Read these off the grid that follows.
1) Find the smallest entry in the last column.
2) Find the 2nd entry on the diagonal from the top-right corner.
3) Find the 3rd entry, reading row by row.
4) Find the third-last entry, reading row by row.
5) Find the 4th-last entry, reading row by row.
6) Find the 5th entry in reading order.
7) Find the entry directly below 62.
8) Find the third entry on the diagonal from the top-right corner.
[[ 90  95  93  84  81 100 150 196 204 168 110  80  93 123 129]
 [121 134 124 106  94  90  94  84  81 100 148 193 207 168 111]
 [ 89 119 130 149 167 183 176 141  88  60  76 116 136 118  79]
 [ 91  88  77 100 150 199 205 166 109  79  92 122 133 111  77]
 [203 164 107  80  95 124 132 106  77  68  84 115 136 148 163]
 [107  81  94 126 132 108  80  68  87 114 136 145 169 183 175]
 [119 181 195 171 133 114 122 134 125 107  93  95  91  85  79]
 [121 108  95  93  94  84  83 102 148 197 206 167 111  81  92]
 [ 74  72  86 115 135 150 168 185 176 140  89  61  77 116 132]
 [150 198 203 164 109  80  96 125 132 110  77  71  85 112 132]
 [127 109  78  69  88 115 136 150 167 184 178 141  89  62  76]
 [ 94 128 133 107  79  68  90 114 135 150 167 181 178 142  90]
 [136 152 164 184 178 138  88  65  78 116 136 117  78  68  94]
 [ 81 105 147 198 206 166 108  85  94 123 133 109  78  71  83]
 [132 115 119 133 125 106  95  90  92  85  81  98 149 195 202]
 [197 173 130 115 122 131 125 107  92  92  91  88  80  99 143]]
1) 76
2) 168
3) 93
4) 80
5) 88
6) 81
7) 142
8) 136

177,151,118,146,79,175,146,113,79,116,149
100,146,132,106,92,134,37,103,179,133,132
169,132,106,113,118,125,167,133,44,153,133
130,77,126,169,132,111,102,88,160,73,135
137,126,129,164,106,109,166,102,141,48,114
135,122,152,169,94,104,158,108,148,42,112
98,167,175,163,148,167,167,152,152,110,125
76,113,149,139,149,121,77,108,205,101,120
100,128,104,86,141,151,95,148,103,195,137
130,75,119,161,135,109,102,80,162,64,134
124,51,95,143,187,133,143,126,83,136,121
104,154,135,121,123,196,75,109,138,171,155
89,126,154,160,175,185,114,121,165,132,143
152,104,103,157,116,189,93,84,103,135,161
119,44,92,129,153,63,114,108,130,98,112
The entry in the top-left corner -> 177
The second entry on the diagonal from the top-right corner is 133
Give the last entry, reading row by row.
112
Give the fourth-last entry, reading row by row.
108
The second entry on the main diagonal is 146
Give the entry just left of the smallest entry.
134
Give the entry just right of the smallest entry.
103
Give the second smallest entry.
42
The third entry from the end, reading row by row is 130
Give the smallest entry in the last row.
44
Give the first entry on the diagonal from the top-right corner.
149
Give the entry at the centre.
121
The entry just right of the largest entry: 101
Give the third largest entry.
195
The first entry of the smallest entry's row -> 100
Give the entry in the bottom-left corner.
119
The entry directly above the largest entry: 152
The 3rd entry on the main diagonal -> 106
Give the entry directly below 165.
103
The bottom entry of the column that holds the smallest entry: 114
The entry directly below the largest entry is 103
The entry directly above the smallest entry is 146
Give the entry just left of the centre entry.
149
Give the entry just left of 80.
102
Give the smallest entry in the first column.
76
Give the largest entry in the last column.
161

M = [[-0.8, 31.2, 61.3, 54.5, -21.0, 8.3, -30.4, -0.9, 35.4, -19.7, 1.1, 8.2, -17.2, -19.8], [40.3, -53.4, 28.8, 49.1, 4.5, -23.1, -18.4, -39.5, -46.7, -16.7, -48.6, -32.1, -33.0, 30.5], [31.2, 62.7, 7.3, 58.9, 36.2, 15.5, 39.2, 40.3, 50.0, 16.9, 57.8, 41.5, -35.9, -0.1], [10.0, 18.8, -51.5, -35.4, 35.5, -53.0, -50.4, 22.0, 25.2, 29.5, 12.1, 10.6, 58.1, -46.3], [-30.6, 52.4, 13.7, -14.2, -57.0, 50.7, -38.9, 28.3, 4.6, 39.2, 60.8, 40.0, 59.5, 12.1]]
The entry just right of 49.1: 4.5
The entry just right of the smallest entry is 50.7
Read off the entry just left of the smallest entry.
A: -14.2
Read off the entry just left of -14.2.
A: 13.7
Read off the entry just right of -46.7.
A: -16.7
The entry just right of -0.8 is 31.2
Read off the entry just right of -14.2.
A: -57.0
Read off the entry just right of -21.0.
A: 8.3
Read off the entry just right of 59.5.
A: 12.1
Read off the entry just right of -38.9.
A: 28.3
Read off the entry just right of -48.6.
A: -32.1

grid =
array([[-34.4, -47.3, -13.6,  14.0,  38.8, -10.5, -37.3, -45.6, -17.8,
         55.7,  -8.2],
       [-38.5, -47.3,  11.0,  16.0,   3.3,  42.1,  57.6,  16.5,  33.8,
          4.1,  -6.9],
       [ 37.6, -47.3,   0.4, -10.0, -23.8,  46.0, -24.0,  13.3,  20.2,
         -0.3,  -9.5],
       [-26.5, -47.3, -46.7,  18.0,   6.0,  30.3,  41.7,   6.4,  34.7,
        -25.7, -36.8],
       [ 19.4, -47.3,  31.1, -10.0, -23.1,   0.0, -38.5,  -0.9,  27.2,
         -8.1, -33.7],
       [-25.9, -47.3, -26.2, -55.3,  16.5,  -6.3,  -6.4,  -3.5,  -8.7,
         26.3,  20.5],
       [ 14.7, -47.3,  23.6,  -0.2, -39.5, -66.0,  22.2, -26.1,  12.1,
         -2.3, -21.0],
       [-31.1, -47.3,   1.7, -13.0,  -5.6,  38.5,  29.7,  43.3,   1.3,
         23.1, -30.3],
       [-20.9, -47.3,  54.9,  33.5,  20.4,  38.6,  26.3,  -3.9,  64.4,
        -12.1,  60.1]])
Read off the smallest entry.
-66.0
Read off the entry just left of the largest entry.
-3.9
The entry just left of the smallest entry is -39.5
The entry just left of 41.7 -> 30.3
Read off the entry just left of -24.0.
46.0
Read off the entry just right of the largest entry.
-12.1
Read off the median of all entries.
-2.3
Read off the entry just right of the centre entry.
-38.5
Read off the entry just right of -31.1.
-47.3
Read off the entry just right of 18.0.
6.0
Read off the entry just left of the centre entry.
-23.1
Read off the entry just right of -17.8.
55.7

B =
array([[6, 5, 4, 5, 3, 4, 7, 4, 5, 5, 7, 4, 4],
       [5, 5, 4, 4, 3, 5, 7, 6, 6, 5, 5, 5, 5],
       [6, 7, 4, 3, 5, 7, 7, 6, 7, 7, 4, 5, 5],
       [5, 5, 5, 4, 1, 4, 8, 6, 6, 3, 6, 6, 5]])
Indices start at 0.
Find the entry in row 0 and column 2.
4
Find the bottom-left entry.
5
The entry at row 2, column 0 is 6
Find the entry in row 0 and column 1.
5
Find the entry at row 1, column 1.
5
Find the entry in the top-left corner.
6
The bottom entry of the column that holds the largest entry -> 8
The entry in the bottom-right corner -> 5
The top entry of the column that holds the largest entry is 7
Find the entry just left of the smallest entry.
4
The entry just left of the largest entry -> 4
The top-right entry: 4
Find the entry directly above the largest entry.
7
The entry at row 1, column 0 is 5

X =
array([[ -58.201,    4.748, -136.268,  -60.706,   80.998],
       [  88.619,   58.657,  117.604,   92.624,    7.086],
       [ 107.683,   66.526,  144.766,  114.291,   -0.586],
       [  95.330,   59.104,  126.184,  101.385,    3.058],
       [  99.824,   58.009,  134.549,  105.587,   -3.516],
       [ 101.558,   60.289,  135.379,  106.453,   -0.452],
       [  93.310,   55.073,  125.204,   96.974,    1.913]])
Rows and columns are numbered from 0.
The entry just right of the largest entry -> 114.291
Report the entry directly above 3.058.
Answer: -0.586
The entry directly above -3.516 -> 3.058
Report the top entry of the column that holds the smallest entry.
Answer: -136.268
The entry at row 2, column 0 -> 107.683
The entry in the top-right corner is 80.998
The entry in the top-left corner -> -58.201
Report the bottom entry of the column that holds the largest entry.
Answer: 125.204
Report the entry just right of 58.657.
Answer: 117.604
The entry in row 0 and column 1: 4.748
The bottom-right entry: 1.913
The entry just left of 58.009: 99.824
The entry just right of 125.204: 96.974
The entry directly above 126.184 is 144.766
Report the entry in the bottom-left corner.
Answer: 93.310
The entry directly below 80.998 -> 7.086
The entry directly below 101.385 -> 105.587
Report the entry directly below 107.683.
Answer: 95.330
The entry in row 1 and column 0 -> 88.619
Report the entry directly below 58.009.
Answer: 60.289
The entry at row 1, column 1 -> 58.657
The entry directly above 134.549 -> 126.184
Report the entry just right of -136.268.
Answer: -60.706
The entry just right of 99.824 -> 58.009
The entry just left of the largest entry is 66.526
The entry just right of 95.330: 59.104
Report the entry just left of 106.453.
Answer: 135.379

531  516  396  120  348  166  121  561  612
516  393  368  405   34  185  411  106  715
520  504  700  578  384  553  306  544  644
525  472  150  352  378  185   84  719  231
550  428  413  192  233  205  287  346  794
Indices start at 0.
The bottom-left entry -> 550
What is the top entry of the column that holds the smallest entry?
Answer: 348
The entry at row 0, column 0: 531
What is the entry at row 1, column 0?
Answer: 516
The entry just left of 205 -> 233
The entry in the bottom-right corner: 794
The entry in row 0 and column 2: 396
What is the entry directly below 612?
Answer: 715
What is the entry directly above 411?
Answer: 121
The entry just right of 121: 561
What is the entry in row 2 and column 0?
Answer: 520
The smallest entry is 34
The entry in row 1 and column 2 is 368
